In the rows, zero is written as 128.
D: rows in 3 groups, each row roughly a mix of its group's directions (some rows in no group):
D (100 x 10):
[[153 147 138 179 167 118 111 160 111 117]
 [112 100 124 113  94 188 120  97 128 129]
 [171 137 129 169 131  75 148 136 140 128]
 [ 85 126 133 117 167  77 151 138 121 143]
 [118 129 108  82 119 153 150 104 117  78]
 [ 88 148 101 109 137 133 128 163 150  81]
 [143 179 157 110 132 123  89 158 139 108]
 [109 139 101 107 113 100 148 158 113  75]
 [136 133 128 163 148 141 131 116 132 198]
 [ 82 103 102 134 149 125 127  84  98 147]
 [147 125  78 163 148 148 110 107  92 134]
 [146 123 119 123  87 191 130 105 129 108]
 [101 163  89 108 142 163 109 129 145  95]
 [156 129 128 144  99  88 144  86 162 146]
 [ 76 134  79 122 130 129 109 132 158 105]
 [143 123  88 113 148 184 119 136 131 165]
 [164 163 116  90 100 150 130 109  95 114]
 [127 114 116 148 112  92 101 161 171 161]
 [137 134 180 130 167 143 123  84 149 123]
 [ 96 113 168 164 151 117  89 142 152 125]
 [ 80 130 110 135 168 139 119 134 145  81]
 [149 112 159 134 130 105  61 117 143 128]
 [158 113 132 139 104 118 175  76 139 134]
 [ 93  90 137  99 150  94 167 115 128 121]
 [113 145 124 197 117 135 115 143 101 109]
 [192 145 133  97  99 138 123 120 107 115]
 [146  76 141 125 123 104 142  93 105  92]
 [157 109 124 154 150 108 108 167  85 149]
 [112 118  97 133 137  86 138 120 143  69]
 [154 116 119  93 159 132 154 133 113  73]
 [148 174 156 105 121 146 155 167 103 131]
 [ 97  92 115 129 114  82 128  85 110 140]
 [131 171 150 105 148 153 104 159 145 165]
 [159 116 151 136  89  93 115 147 134 173]
 [109 126 149  96 118 181  89 146 142 109]
 [ 91 112 126 134 164  72 134 109 114 146]
 [ 74 174 105 119 139 158 127 146 137 129]
 [180 177 134 150 112 128 114 154 140 115]
 [172 124 129 140 140  94 169  94 152 116]
 [146 160 152 171 156 157 135 147 100 150]
 [ 97 126  79 125 103 116 178 123 111 115]
 [143  84 127 112  79 115 130  88 147 122]
 [102 154 141 160  89 103 154 115 147 162]
 [142  94 136 116 182  99 152 108 101 130]
 [183 138 104 160 119 156  96 121 117 115]
 [150 135 126 110 164  74 146 106 160 139]
 [147 184 119 128 142 169 133 116  94 146]
 [156 142 127 190 138  97 126 141 105 150]
 [175 136 160 121 178 131 152 114 150 126]
 [172 119  86 129 106 126 119 108 148 172]
 [158 138 166 109 117 137  96 115 172 160]
 [ 88 150 101 132 137 132 125 172 169 149]
 [131 176 118 137  90 119 107 145 173 145]
 [105 148 129 155 155 124 150 119  83 173]
 [ 91 144 118 105 102 149 163  91 156 110]
 [167 152 157 120 135 121  81 161 145 109]
 [152 119 125 152 107 113 137  63 125  99]
 [139 102 178 139 125 106 101 112 106  87]
 [128 144 101 180 108 129 158 137 130 172]
 [164 123 116  80 100 139 115 137 160  96]
 [136 109 164 136  73 136 125 125 171 142]
 [105 135 120 132 106 175 121 163 138 176]
 [156 156 147 131 108 118 127  97 188 136]
 [131 158 106 128 128 104 110 177 132  80]
 [149 103 131  97  98 117 104 135 125 185]
 [120 155 148  88 165 106 127 174 129 110]
 [165 133 103 141 105 162 142  90 113  93]
 [103 122  85 140 158 157 144 101 150 162]
 [175 144 145 114  83 117 129 126  98 161]
 [130 150 123  84 101 136 140 115 187 129]
 [107 112 102  97 156 154 160 140 104 167]
 [125 173  86 104 111 128 137 174 140 122]
 [ 77 122 117 114 104  92 129 165 145 105]
 [155 105 107  78 114 120 158 138 122 167]
 [117 172 125 131 157 100 134 181 124 150]
 [120  92 165 127 121  74 147 112 156 128]
 [120 135  78 153 170 126 132 135  92 153]
 [140  66 145 149 127  84 131 110 124 116]
 [ 90 140 115  83 141 170 148 153 111 123]
 [122 119  80 153  90  92 155 132 106 133]
 [ 76 129  97 128 140 131  98 128 159  91]
 [ 71  94 145 133 122 118 124 133 164 157]
 [ 99 132  91  88 110 121 141 152 107 169]
 [ 88 122 133 102 152 129 112 110 153  74]
 [117 102 140  83 124 179  94 123 127 110]
 [131  92 109 122 183 113 112 165 116 146]
 [ 95 125 174 166 170 140 129 126 119 149]
 [112 103 174 144 139 135  77 102 137 111]
 [144 120 136  92 104 170 135 107 131  77]
 [ 97 120  80 122  78 126 142 146 106 137]
 [119 133  86 133 171 163 139 133 171 137]
 [ 93 157 141 168 119 178 130 127 105 118]
 [104 163  87 102 108 131 126 168 157 124]
 [152  59 109 139 151 127 130 145 129 144]
 [164 110 140 137 127 130  67  97 141 109]
 [148  62 117 156 127 130 119 134 139 162]
 [152 147 152 101 152 110 126 102 184 136]
 [108 105 124 119 107  98  62 138 128 143]
 [181 111 140  91 168 126 147 134 145 120]
 [132 121 103 147 122 115 108 148 176 179]]
which group is each row in? (one row of each group first):
[162 145 123 103 164 120 165 148 123 170] -> X
[110 164 140 158 177 166 120 120 114 144] -> F
[ 94 101 132 123 128  95 189 121 135 143] -> E

[ 96 155  98 107 125 154  91 137 167 109] -> F
[162 145 165 134  98 118  87 108 150 103] -> E
[ 93 126 122 130 100 179 120 153  88 136] -> X
[116  95 149  85 123 143 116  87 127  89] -> E
[119 132 129 118 185 151 136 160 107  89] -> X
[153 141 151 123 148 136  86 167 122 171] -> X
[118 109  89  82  98 145 145 152 134  99] -> X
[146  79 126  86 136 105 148 107 110 156] -> X
[144  89 155 113 108  96 116 127 125  76] -> F
